Each row has a name. After each piece below comes the name of the row it's from, unless a question asks for something else. Each question is about the rows just above it. Places in a row count from 1.

[113 104 106 104 123 128  66 165  69] -> solu
[149 145  55 132 136  58 162 177 118] -> Tufig
[133 106 113 167 134 117 104 140 140] -> zem
[169 149 129 132 128 129 145 144 149] -> lusop
[ 82 152 137 135 160  85 121 102 105] -> Guzal
[160 150 130 132  98 167 117 104 162] -> dib
[149 145  55 109 136  58 162 177 118] -> luki
[118  95  95  68 156  57 127 141 118] -> didas
[108 141 128 167 135 141 109 119 172] -> zete
[157 114 162  68 116 128 119 202  89] -> muli
[150  68 114 116 126 117 119 140  84] -> Les
[134  82 154 169 145 145 119 129 137] -> vod
[123] is at row and place : solu, 5
Row and place of [85] in the named rows: : Guzal, 6
Where do [113 104 106 104 123 128  66 165  69] appear? : solu
[133] is at row and place : zem, 1
Where in the named rows is [157]? : muli, 1

[188 142 139 121 138 176] = buvi
[118 148 104 123 137  54] = nibo
[188 143 139 121 138  54] = likon
After [188 142], its row goes on with : [139 121 138 176]
Row and place of [118] in the named rows: : nibo, 1
The rest of the row after [188 143 139 121 138]: : [54]
The rest of the row after [143 139]: : [121 138  54]

[126 126 123 140 141 126 133 127 129 144 137 131 125 126 137 149 137 144] -> ridom
[126 126 104  97 144  76 191 127 130 144 137 131 125 126 137 149 137 144] -> vodi
[109  91 185 153 144  77 191 146  72 171 105  71  82  79 147 187 147 158] -> zinug
[125  98 183 101  74 178 150  90 166  73 170 164 196 179  91 135  91 103] -> bisu
[109  90 185  97  61 142 145  78 128  71 138 161 153 153 103  98 103 100] -> rugi
Go on from [140 141 126 133 127] to the end of its row. : [129 144 137 131 125 126 137 149 137 144]
Go on from [127 129] to the end of its row. : [144 137 131 125 126 137 149 137 144]
Go on from [ 61 142 145] to the end of its row. : [ 78 128  71 138 161 153 153 103  98 103 100]
Go on from [109  90 185] to the end of its row. : [ 97  61 142 145  78 128  71 138 161 153 153 103  98 103 100]
The rest of the row after [144  77 191]: : [146  72 171 105  71  82  79 147 187 147 158]
The row with [125  98 183 101  74 178 150  90 166  73 170 164 196 179  91 135  91 103] is : bisu
[105] is at row and place : zinug, 11

[ 90 194  63 192 176 169 140 119 193 166]  samuv
[106 115 147 104 124  82 129 170 147  99]  Fizi
[151 123 125 150 136 163 117 108 111 158]  lek
[ 98  78 181 175 178 143 160 171 116 110]  vib
[121 148 105 152 131 166 119 116 135 173]  teze
[ 95 128 137  99 121  84 132 178 159 103]  dud
[186  81 159 148 133 161 102  96  72 145]  vukir
[125 128 126 101 124  96 147 176 143 104]  sufu
[136 146 105 191 156 197 105  83 130 189]  vaba
[ 77 151 119 118 139  89 138 175 186 105]  tudul
[106  95 164  95  93 103  99 150 118 129]  Lik
[100 191  66 175 178 143 159 142 197 135]  nozud
Where in the named rows is [171]? : vib, 8
Where in the named rows is [130]? : vaba, 9
After [175 178 143 159], its row goes on with : [142 197 135]
Where in the named rows is [163]? : lek, 6

[133 139 143 139  99 129 129 142 134 121 124 111 145 127 127 121 129 148
 143 130 137 120 110 131  99 144 115 142 127 152 151 132 125 133 107 125
 128 126 146 143 114 121 100 139 129 107 104 199 119 142 134  96 140 126
 111 106 144] = vuz
[133 139 143 139  99 129 129 142 134 121 124 111 145 127 127 121 129 148
 143 122 137 120 110 131  99 127 115 142 127 152 151 132 125 133 107 139
 128 126 146 143 114 121 100 139 129 107 117 165 102 120 142 104 119 139
 120 116 135] = pog
[129 135 143 145 103 110 134 139 143 109 118 118 127 141 132 107 117 144
 138 134 130 123 113 116 101 122 109 138 126 148 152 142 127 139 111 133
 121 133 147 126 113 117 125 130 128 105 108 176 113 133 143 102 137 131
 116 116 139] = ruk
[132 142 143 140 102 125 130 142 134 117 124 116 137 129 134 125 126 142
 139 125 139 123 112 127 100 136 117 137 126 145 152 138 122 137 114 141
 127 128 148 139 113 120 109 137 124 106 118 162 109 129 146 107 122 133
 123 125 134] = zezo
[130 138 134 135 113 126 131 135 131 124 125 122 132 131 132 126 125 134
 133 125 134 127 119 127 113 130 123 132 128 138 141 135 125 135 120 137
 127 128 140 134 119 123 120 133 127 115 124 147 117 128 138 116 124 131
 125 126 133] = zose
[133 139 143 139  99 129 129 142 134 121 124 111 145 127 127 121 129 148
 143 122 137 120 110 131  97 144 115 142 127 152 151 132 125 133 107 139
 128 126 146 143 114 121 100 139 129 107 104 199 119 142 134  96 140 126
 111 106 144] = Dig
[125 121 147 147  92  92 141 134 161 102 107 116 124 144 127  91 111 152
 137 139 122 122 116 102  98 108  95 135 122 145 160 148 128 137 108 120
 112 138 148 108 113 106 139 121 134 106 102 196 120 140 135  95 142 128
 111 106 144] = Vege
[132 139 144 137  98 130 131 143 134 122 126 110 147 126 127 123 130 148
 145 121 137 120 111 132  97 146 116 143 125 153 150 131 125 133 106 138
 130 125 146 145 115 120  99 139 128 107 116 166 100 119 143 102 119 140
 120 115 135] = nonid
[130 140 144 139 101 127 130 143 133 121 126 113 143 128 130 122 127 146
 142 123 138 122 111 128  98 141 117 140 126 150 151 137 124 133 109 141
 127 125 148 141 114 121 104 138 126 106 118 164 104 123 144 103 121 138
 120 119 134] = Vuzum
Go on from [130 142 134] to the end of its row. : [117 124 116 137 129 134 125 126 142 139 125 139 123 112 127 100 136 117
 137 126 145 152 138 122 137 114 141 127 128 148 139 113 120 109 137 124
 106 118 162 109 129 146 107 122 133 123 125 134]
The row with [133 139 143 139  99 129 129 142 134 121 124 111 145 127 127 121 129 148
 143 130 137 120 110 131  99 144 115 142 127 152 151 132 125 133 107 125
 128 126 146 143 114 121 100 139 129 107 104 199 119 142 134  96 140 126
 111 106 144] is : vuz
The rest of the row after [132  97]: : [146 116 143 125 153 150 131 125 133 106 138 130 125 146 145 115 120  99
 139 128 107 116 166 100 119 143 102 119 140 120 115 135]

[133 147  96  59 202] : Kose
[136 146  83  68 202] : subo
[136 201 112  98 202] : vek
[100 201 111  98 202] : sodi
[113 100  68 130 202] : Foni
After [147  96], its row goes on with : [ 59 202]
Where in the named rows is [83]? : subo, 3
Go on from [133 147] to the end of its row. : [ 96  59 202]
[111] is at row and place : sodi, 3
After [136 146], its row goes on with : [ 83  68 202]
Go on from [96 59] to the end of its row. : [202]

[ 94 159 175 156  89] = satur
[156  99  62  94 110] = mir
[178 108 141 156  88] = selup
[89] is at row and place : satur, 5
[ 94 159 175 156  89] is in which row? : satur
[175] is at row and place : satur, 3
Where in the named rows is [141]? : selup, 3

[127 135 100 161 143 118 178 133 137 121 151 158 140 113 121 156 117 142
 138 142 133 132 115 181] = tep
[138 121 125 149 119 141 103 136 116 139 125 136 140 112 112 129 114 141
 138 142 133 132 131 119] = katav
[138 121 125 149 119 141 103 136 116 139 125 136 130 155 112 129 114 141
 138 142 122 132 144 146] = Keset
Where in the named rows is [155]? : Keset, 14
Go on from [140 113] to the end of its row. : [121 156 117 142 138 142 133 132 115 181]
The rest of the row after [141 138 142 133 132]: : [131 119]

[ 90 161 104  87 135  83  88  84  89 128 156 128 136 156 128 146 171 144] -> rolik
[ 89 198 153  87 181  83  88  85  88 128 200 162 169 175 161 156 127 142] -> pemun
[137 135 104 140 134 140 142 136 127 153 157 128 167 123 154 107 156 117] -> Fozov
Go on from [136 156 128 146] to the end of its row. : [171 144]
The rest of the row after [104 140 134]: : [140 142 136 127 153 157 128 167 123 154 107 156 117]
The rest of the row after [83 88 85 88]: : [128 200 162 169 175 161 156 127 142]
asked: [137 135 104 140 134 140 142 136 127 153 157 128 167 123 154 107 156 117] : Fozov
Where in the named rows is [134]? : Fozov, 5
The rest of the row after [ 89 128]: : [156 128 136 156 128 146 171 144]

[186  86 151  96] = Silam
[ 72 162 108 154] = bez
[170 112 203  50] = Tegit
[142 104 192 188] = reso
[172  85 151  96] = Zosaf
[124 111 203  92] = kom
[124 111 203  50] = sov
[164  80 163  84] = Kon
Go on from [164  80] to the end of its row. : [163  84]
The rest of the row after [172  85 151]: : [96]

[128  83  75 111 161 183 161 111] -> tuga
[184 162 110  75  81 128 173 180] -> Kala
[ 88 137 178 178 137  89  73 102] -> kitu
[127 173 111  75  81 128 128 145] -> Dapov
Row and place of [89] in the named rows: : kitu, 6
The rest of the row after [110  75  81 128]: : [173 180]
[127] is at row and place : Dapov, 1
The rest of the row after [128  83  75 111 161]: : [183 161 111]

[135 133  54 187 165 134 137 132 112 155] -> Rin
[148 125 121 151 149 134 137 132 113 155] -> tuva
[152 131  86 171 155 131 145 104 107 144] -> manu
[109 124 161 103 103 130 117 142 147 109] -> Golus
The rest of the row after [151 149]: : [134 137 132 113 155]
Where in the named rows is [117]? : Golus, 7

